(in the rows, 128 means zero)
Families of rows that turns and mirrors carry onto each other, the same ones carrying the whole set onto itself: the rest of each named row's family, in list order
9 families of 4 rows
q346: | 133 |  95 | 146 | 131 |  88 | 144 | 153 | 117 | 161 | 156 | 172 | 170 |
q471: | 100 | 135 | 148 | 124 | 126 |  99 | 114 | 108 | 137 | 114 | 111 | 109 |
q320: | 128 | 114 | 149 | 110 | 114 | 146 | 142 | 110 | 156 | 146 | 154 | 183 |
q260: | 100 | 119 | 141 | 124 |  96 | 109 | 112 |  99 | 179 | 123 | 116 | 109 |
q901: |  85 | 128 | 155 | 138 |  99 | 114 | 122 | 100 | 166 | 153 | 122 | 104 |
q984: | 136 | 104 | 133 | 112 | 122 | 125 | 151 | 116 | 146 | 136 | 141 | 192 |
q648: | 152 | 114 | 165 | 125 | 113 | 126 | 165 | 120 | 161 | 152 | 173 | 166 |
q167: | 134 |  96 | 155 | 118 | 106 | 135 | 160 | 122 | 161 | 159 | 167 | 175 |
q423: | 152 | 123 | 153 | 108 | 111 | 135 | 141 | 129 | 139 | 155 | 137 | 185 |
q456: |  89 | 120 | 154 | 132 |  96 |  95 | 115 |  94 | 161 | 125 | 112 | 122 |
q125: | 127 | 123 | 144 | 136 | 115 | 100 | 103 | 141 | 136 | 116 | 139 |  83 |
q696: | 147 | 118 | 135 | 138 |  88 | 143 | 164 | 132 | 107 | 162 | 158 | 138 |
q779: | 120 | 116 | 159 | 112 | 112 | 136 | 142 | 113 | 137 | 147 | 158 | 189 |
q712: | 158 | 117 | 145 | 139 |  89 | 132 | 151 | 139 | 118 | 150 | 182 | 145 |
q936: | 170 | 119 | 143 | 124 |  82 | 134 | 156 | 126 | 124 | 164 | 153 | 154 |
q357: | 157 | 102 | 147 | 124 |  91 | 136 | 169 | 129 | 121 | 145 | 178 | 143 |
q98: | 108 |  98 | 117 | 128 | 108 | 101 | 119 | 125 | 144 | 109 | 112 | 103 |
q100: | 130 |  98 | 128 | 111 | 117 | 104 | 117 | 143 | 147 | 121 | 141 |  79 |
q151: | 144 | 120 | 142 | 113 | 119 | 135 | 146 | 114 | 164 | 159 | 154 | 185 |
q974: | 136 | 101 | 145 | 133 | 131 |  84 | 123 | 140 | 157 | 121 | 144 |  88 |
q13: | 146 | 106 | 156 | 135 | 106 | 131 | 151 | 133 | 123 | 173 | 181 | 155 |
q602: | 122 | 120 | 133 | 131 |  97 | 101 | 142 | 112 | 148 | 107 | 121 |  83 |
q171: | 101 | 135 | 134 | 129 | 110 |  99 | 111 | 104 | 142 | 129 | 106 | 109 |
q383: | 120 |  92 | 133 | 125 | 122 |  89 | 131 | 134 | 132 | 121 | 129 |  82 |
q975: |  99 | 106 | 143 | 116 | 121 |  86 | 120 | 142 | 143 | 125 | 144 |  88 |
q613: | 159 | 126 | 143 | 136 |  92 | 133 | 157 | 145 | 132 | 168 | 169 | 146 |
q810: |  84 | 109 | 139 | 117 |  95 |  94 | 124 |  99 | 159 | 140 | 133 |  99 |
q886: | 142 | 104 | 156 | 131 | 115 | 140 | 133 | 145 | 124 | 161 | 180 | 161 |
q690: | 143 | 108 | 155 |  96 | 118 | 133 | 148 | 106 | 155 | 151 | 143 | 179 |
q264: |  83 | 127 | 138 | 127 |  88 |  96 | 110 | 109 | 157 | 140 | 121 | 122 |
q311: | 144 | 128 | 169 | 132 | 109 | 136 | 155 | 122 | 141 | 170 | 175 | 155 |
q995: | 131 | 104 | 147 | 125 | 117 | 105 | 126 | 134 | 136 | 115 | 133 |  76 |
q193: | 125 | 112 | 125 | 125 | 109 |  98 | 133 | 131 | 147 | 110 | 113 |  85 |
q162: |  82 | 115 | 145 | 130 |  99 |  97 | 128 | 104 | 149 | 135 | 107 | 115 |
q269: |  93 | 114 | 120 | 133 | 101 | 111 | 110 | 119 | 128 | 123 | 109 | 101 |
q317: | 157 | 126 | 155 | 131 |  83 | 119 | 158 | 136 | 111 | 159 | 166 | 144 |

The rest of the family of q357: q260, q125, q779
The rest of the family of q712: q320, q456, q995
The rest of the family of q346: q471, q602, q886
The rest of the family of q696: q901, q984, q974
The rest of the family of q100: q690, q264, q317

